-18,-79,-4,3,51 ans = -4
61,62,39,-45,-63,-28 ans = -45
74,-41,-68,20 ans = -41
-13,-76,-56,-49,-87 ans = -56
-22,-9,-5,24,11,-64,-44 ans = 11
1,24,-71,-14,44,74,50 ans = 44
-54,79,8,1 ans = 79
-63,-11,-71,-8,0,76 ans = -8
50,81,-20,57,-42,-82 ans = 57
28,-8,61,-87,-82,-34 ans = -87
---
[[85, 49, -24, 27, -69, 41],
 [-6, 23, 7, -39, 5, -23],
 [-34, -89, -4, 55, 51, 22]] out 51

[[65, 15, 70, 41],
 [86, 23, 65, 50],
 [-43, 3, -21, -15]] out -21

[[-69, -52, -37, 21],
 [41, 80, -31, -17],
 [84, -52, 39, 14]] out 39

[[51, -6, -18, 51, -17, 50],
 [8, -49, 80, 8, 9, 31],
 [-32, 15, 6, -32, 19, 5]] out 19

[[0, -45, -11, -16, 26, 15, -11],
 [73, 16, 2, 1, 55, -75, -52],
 [62, 27, -2, 30, 56, -66, -35]] out -66

[[-12, -33, 60, -31],
 [-29, 8, 34, -66],
 [1, 41, -11, -89]] out -11
---
[[-13 -20 -16  -8  26]
 [-40  10  18 -68  35]
 [ 66  37 -29  20 -49]] ⇒ -20

[[  6  72  -5  81   7]
 [ -4 -55   0 -63  -5]
 [ 11  61 -20  61   9]] ⇒ 72

[[-32 -85 -46  34  48]
 [-17 -54 -46  54 -19]
 [-65  86 -28  22  21]] ⇒ -85

[[ 74 -71 -66  71 -34]
 [ 55  74  68  30  74]
 [-67 -31  60  33 -82]] ⇒ -71

[[-60 -59  65 -24  26 -61]
 [-68 -69  36  37  67 -21]
 [ 39 -32 -70  59  -1  58]] ⇒ -59

[[-24   7  -9 -20   7]
 [-20   8   4 -68   8]
 [-10 -13  -7 -23 -12]] ⇒ 7

[[  1   2  -1  -7 -87]
 [ -1   0  -3 -65 -59]
 [ -2  -1  -1   1  -3]] ⇒ 2

[[ -7  -1 -13  13]
 [-18  13  -4   4]
 [ 20 -22 -29 -63]] ⇒ -1

[[  9  14  29 -14   7  -8  10]
 [  7  28  29 -18  20 -17 -25]
 [-12 -24  63 -10  -2  -9  24]] ⇒ 14
---
Input:
array([[2981, 4887, 4313, 7170, 4745, 5677, 6126],
       [4122, 6564, 4027, 5811, 6529, 3655, 4340],
       [8357, 3847, 8309, 5778, 4344, 5161, 6427]])
Output: 4887

Input: array([ 68, 484,  49, 328, 976, 997])
Output: 484

Input:
array([[229, 166, 801, 805, 536, 608, 435],
       [652, 505, 582, 574, 195, 848, 313],
       [435, 586, 441, 174, 380, 233, 468]])
Output: 166

Input: array([674, 540, 886, 462, 132, 300, 666])
Output: 540

Input:
array([[-870, -103, -688, -350, -284],
       [-858, -375, -702, -777, -447],
       [ 676,   52, -704, -834, -410]])
Output: -103

Input: array([831, 670, 366, 204, 808, 767, 563])
Output: 670

Input: array([67, 16, 77, 11, 56, 75])
Output: 16

Input: array([4, 4, 7, 7, 4, 7, 2])
Output: 4

Input: array([203, 436, 687, 845, 775, 658])
Output: 436
---
[[134 151 117  38]
 [194 165 157 203]
 [144  66 224 128]] → 194

[[9 4 5 6 4 1 2]
 [1 5 5 5 6 6 7]] → 1

[[7592 7389 3643 2232 2030 4777]
 [9118 8593 3722 3709 2259 4612]] → 9118

[[324 327 433 514 823 248 290]
 [665 678 801 837 616 726 549]] → 665

[[5 2 8 5]
 [5 5 8 7]] → 5

[[ 28 827 141 110 158]
 [330 730 300 236 149]] → 330
---
3688,2982,9224,4481,8169,3171,3551 → 3551

29,13,27,-40
-31,-20,-17,12
16,11,-1,-13
→ -13

345,789,279,836
432,722,153,804
306,727,191,695
→ 695

9,7,1,3,4,3,6 → 6

2,2,8,3,1 → 1

-9,38,4,-18,-6,14,-42 → -42

97,110,218,53,104
88,102,69,213,156
→ 156

686,-104,653,-383,-515,638 → 638

487,293,196,848,304
553,676,242,819,666
→ 666

13,69,13,29,2,74,79 → 79
---
[[  0 -13 -13   1 -48]
 [-81 -62 -69 -78 -88]]: -13

[-18 -38  67   5  57]: 67

[32 14 26 65 57]: 26

[[-38 -11 -68   4 -33]
 [ -1  -1  -3   0   1]
 [-10  -4  57  76  19]]: -68

[-84  11   4   3  -4]: 4

[-79  14  24 -47  -3]: 24
---
Q: [1309, 4322, 4916, 8321, 5306]
A: 4322

Q:
[[27, 48, 34, 47, 15],
 [42, 83, 38, 24, 36]]
A: 48

Q: [3, 5, 7, 1, 7, 6, 8]
A: 5

Q:
[[2268, 3777, 5673, 3524, 5328, 9281],
 [2377, 2514, 4521, 3714, 5830, 8856]]
A: 3777

Q: [8, 3, 2, 1]
A: 3

Q: [211, 67, 53, 39, 70, 120, 55]
A: 67
---
[-11  82  80 -48] | -11

[[ 45  48 -20  -6  -1]
 [  3 -57  12  57 -10]
 [ 71  60 -23 -17   1]] | 45

[-28  32   9  -2  76  16] | -28

[  3  58 -67   5  12   7] | 3

[ 83  86 -39  21] | 83

[[ 55  46 -86  32   5  37]
 [ -2  67 -71  54  53 -88]] | 55

[[-14 -68 -12  86 -57]
 [-23 -39  17  -4  -2]
 [-21 -28  13  -6   6]] | -14

[-33  87 -21  33] | -33

[[-26  64 -11 -17 -67]
 [  0  48   8 -43   9]
 [ 33 -26  70 -11 -21]] | -26

[  5 -76  52 -16 -48] | 5
